In the rows, zero is written as 128.
T: 4 groups of rows, each row roughly a mix of its group's hidden directions
T (140 x 10)
[[142 156 144 142 159 171 149 108 143 181]
 [ 90 105 161 110  97 102 106  79 114 131]
 [155 143 143 114  86 163 140  94  79 135]
 [134 127 133 156 147 166 156 146  97  71]
 [119 135  82  98  75 104 141 150 100 121]
 [181 117 137 108 162 137  96 149 170 112]
 [121 149 121 100 148  92 145 105 179 168]
 [118 119 107 124 135 129 176 141 169  71]
 [128 173 106 113 127 108 104 192 135 141]
 [158 113 154 127 142 165 184 155 156 121]
 [147 157 151 138 157 188 151 100 121 147]
 [141 133 138 150 153 162 165  70 131 155]
 [139 164 131  91 131 170 137 182 126 147]
 [148 119 125 151 180 142 119 171 170 149]
 [104 113 102 118 150 162 197 121 135 124]
 [ 89 135 120 102  94 118 186 136 125  95]
 [146 115 114 143 165 142 102  75 156 166]
 [158 145 157 130 180 148 101 150 159 155]
 [ 81 128 120 168 107 105 127 156  95  92]
 [143 159 111 118 119  78  88 173 116 125]
 [159 124 156 123 133 175 147  73 111 147]
 [145 123 121 129  74  91  94 110  92 101]
 [116 139 123  91  75 138 163 110  88 146]
 [120 133 134 131  80 143 124  88  66 126]
 [101 132  94 115  92 123 133  74  86 131]
 [134  97 131 153 181 155 144  84 153 138]
 [141  88 126 133 144 169 189 125 153 126]
 [117 149  86 121 145 147 154  67 142 109]
 [120  90  92 141 108 132 179 131 120  84]
 [186 115 172 135 161 135 102 114 116 106]
 [102 105 141 127 118  86 111 111 178 169]
 [146 145 124 101 124 163 179 126  76 112]
 [153 150 127 153 118 177 158  97  97 160]
 [166 161 159 146 122 128  89 107  80 126]
 [120 143  97 139 102  75  94 140  87 113]
 [134 149 113 149 150 102  71 176 128 142]
 [170 150 134 147 125 180 155 116 103 161]
 [144  92 155  90 129 178 161 116 146 146]
 [113 153  98 159 140 101 121 118 182  90]
 [176 169 134 161 127 149 142 132 119 175]
 [ 88 153 133 170 124  93  87 122 119  97]
 [116 157  96 158 160 107 108 162 122  83]
 [130 141 108 173 135 134 105 105 140 193]
 [109  93 117 163 166 104 104 131 169 100]
 [ 81 127 129  89  82  88 120 150 123 132]
 [192 142 163 139 139 116  97 134  95 126]
 [138  86 161 162 115 132 122  86  85 137]
 [130 141 113 118  84 123 101  87 106 180]
 [125 158 139 107  80 112 128 184 110 103]
 [126 107 145 144 167 141 150 124 185  88]
 [172 142 135 142 128 183 151 126 104 168]
 [ 98 101 120 123 114  71  96 113 116  89]
 [118 126 139 129  76  96  72 151 141 144]
 [135 154 112 135 159 170 188 107 117 139]
 [130 106 123  91 105  99 137 193 139 107]
 [156 116 159 127 158 163 169 135 172 109]
 [109 113 140 128 114  89 179 126 113  75]
 [110 131  87 161 160  89 133 150 172 125]
 [135 164 112 161 143 132 128 142 176 179]
 [102 161 155 113 172 108 124 146 179 119]
 [ 89  95  90 138 111  83  94 119 145 120]
 [133 159 127 163 127 156 142  95 116 188]
 [153  97 101 124  70 123 145 147  86 123]
 [ 95  94  93 136 114  93  99 103 135  88]
 [176 105 131 130 101 136 122 117  67 105]
 [123 109 109 102  94 154 179  93 109 104]
 [103  92 128 100 112 120 161 147 163  79]
 [103  87 107 139 103 154 168  81 117 136]
 [192 159 140 160 148 160 120 117 118 137]
 [124 102 135 139 117  95  83 176 133  87]
 [166 117 160 160 119 158 168 114  90 144]
 [129 147 107 148 120 157 125  69 102 170]
 [139 175 169  88 101 118  94 133 109 129]
 [183 143 165 135 127 127  79 121 121 158]
 [159 116 168 136 147 157 160 134 164  87]
 [122 140 151 105 156  88 112 165 165  92]
 [ 92 113 140  96 137  94 120 130 138  66]
 [108 140 142 115  94 135 172 166  86  99]
 [154 155 130 165  99 120 135  92  80 155]
 [159 137 180 107 130 163 146 144 131 174]
 [ 84 106  75 142  88 102 135 119 141 131]
 [103 136 113 151 168  98  97 162 173 125]
 [ 98 136  98 126  92  89 121 126  70 124]
 [128 126 163  80 107 117 163 157  91 104]
 [140 137 143 119  64 156 138 116  79 133]
 [109  97 145  82 109  83 121 164 110 110]
 [146 147 130 138  96 158 140  83  78 155]
 [ 95 157  89  96 106  93 117 150 137  94]
 [129 179 120 114 130 112 104 182 132 166]
 [133 140 125 117 150  82  82 181 141 139]
 [ 97 112 145 177 137 151 130  80 158 146]
 [101 129 108 148 120  70  78 146 114 121]
 [150 139  74  92 106 152 131 164 100 116]
 [133 124 110  95 134 155 185 127  88  97]
 [161 130 162 141 179 151 142 111 121  83]
 [114 112 150 105 136 158 198 143 106 123]
 [ 96  95  96 115  84  88 135 135 120  94]
 [162 149 142 117 156  96  92 175 146 107]
 [134 138 154 130 158 179 182 142 151 119]
 [124 114 101 135 125 125 178 165 153  78]
 [122 128 133 107 152 176 190 121 112 151]
 [122 134 120 135 144 167 183 121  77 106]
 [136 108 143 158 105 142 162  90  78 154]
 [154 141 136 113 171 184 167 123 145 140]
 [132 129 144 136 157 172 147 108 150 188]
 [131 159 125  97 167 151 143 137 188 142]
 [123 138 144 113 112 166 194 127  92 122]
 [108 119 112 120 139 164 196 112 131  96]
 [117 106 102 130 126  77  91 148 162  93]
 [121  94 125 116 150 158 174 105 176 111]
 [ 75  96 101 139  85 109 125 108 103 120]
 [ 99 119  97 129  96 144 172  95  86 115]
 [110 140  86 144  92 105 118 117  87 172]
 [171 167 157  93 124 142 107 147  99 156]
 [108 102 118  97  74 128 143  99  88 111]
 [109 129 134 149 164 161 152  98 164 173]
 [120 150 115 137  69 104  97 116  83 135]
 [122 155 126 162 142 127 132  54 111 142]
 [150 172 153 159 172 124 101 117 152 155]
 [189 167 145 146 171 139 124 121 116 136]
 [135 119 136 180 170 140 140  74 141 135]
 [ 91  93  97 157 145 109 150 124 172 102]
 [118 110 168 162 118 143  97  92 169 153]
 [108 106 142 135 111 141 121  89 147 195]
 [132 113 135 152 122 119  81  91 173 167]
 [150 132 149 127 113 108  66 130  98 170]
 [174 149 139  83 133 145 145 147  86 102]
 [168 142 152  89 131 110 101 172 127  94]
 [119 100 115 102 128 139 160  85  82 164]
 [148 163 132 118  84 113 103 127  71 109]
 [117 114 110 105 133  73  85 172 131 122]
 [130 145 135 145 131 106 105 184 152  76]
 [124 135  99 118 118  72  75 113 140 155]
 [ 99 149 102 144 116  89 145 135  85  84]
 [161 123 142 153 128 127  90 105  86 176]
 [130 153 122 113 107  87  79 173 132 153]
 [156 169 169 127 124  78 124 157 112 146]
 [166 151 143 156 176 151 130 154 149 161]
 [134 117 111 116  95 161 190 105  97 128]
 [153 119 170  81 125 133 145 162  92 103]]
which group is each row in? (one row of each group first)
[153 104 115 163 147 157 185 131 139  98] | G
[121 108 163  94 123 151 144 104  70 107] | V
[132 101 161 135 138 178 159  90 160 120] | B
[ 92 131  84 153 135  91 109  92 102 146] | Y

[128 175 138 110  92 104  90 125  83 133] | G
[171 160 164 138 173 167 122 118 129 131] | V
[155 127 183 100 126 173 135 112 115  94] | B
[114 145 124 180 141 152 146  73 109 148] | B
[122 116  93 128 116 100  86 187 115 112] | G
[ 92 114  96 159 164  95 100 128 164 126] | G
[167 108 108 116 107 109  84 107  85 104] | Y
[124 119 150 102  88 164 168 116  90 156] | Y
[125 108 204 111 112 114 105 113 136 111] | G
[151  99 177 129 123 152 119  72 105 127] | G
[ 90 110  97 141 122  78  95 115 154 100] | V
[117  77 141 121  69 123 109 102 118 103] | B
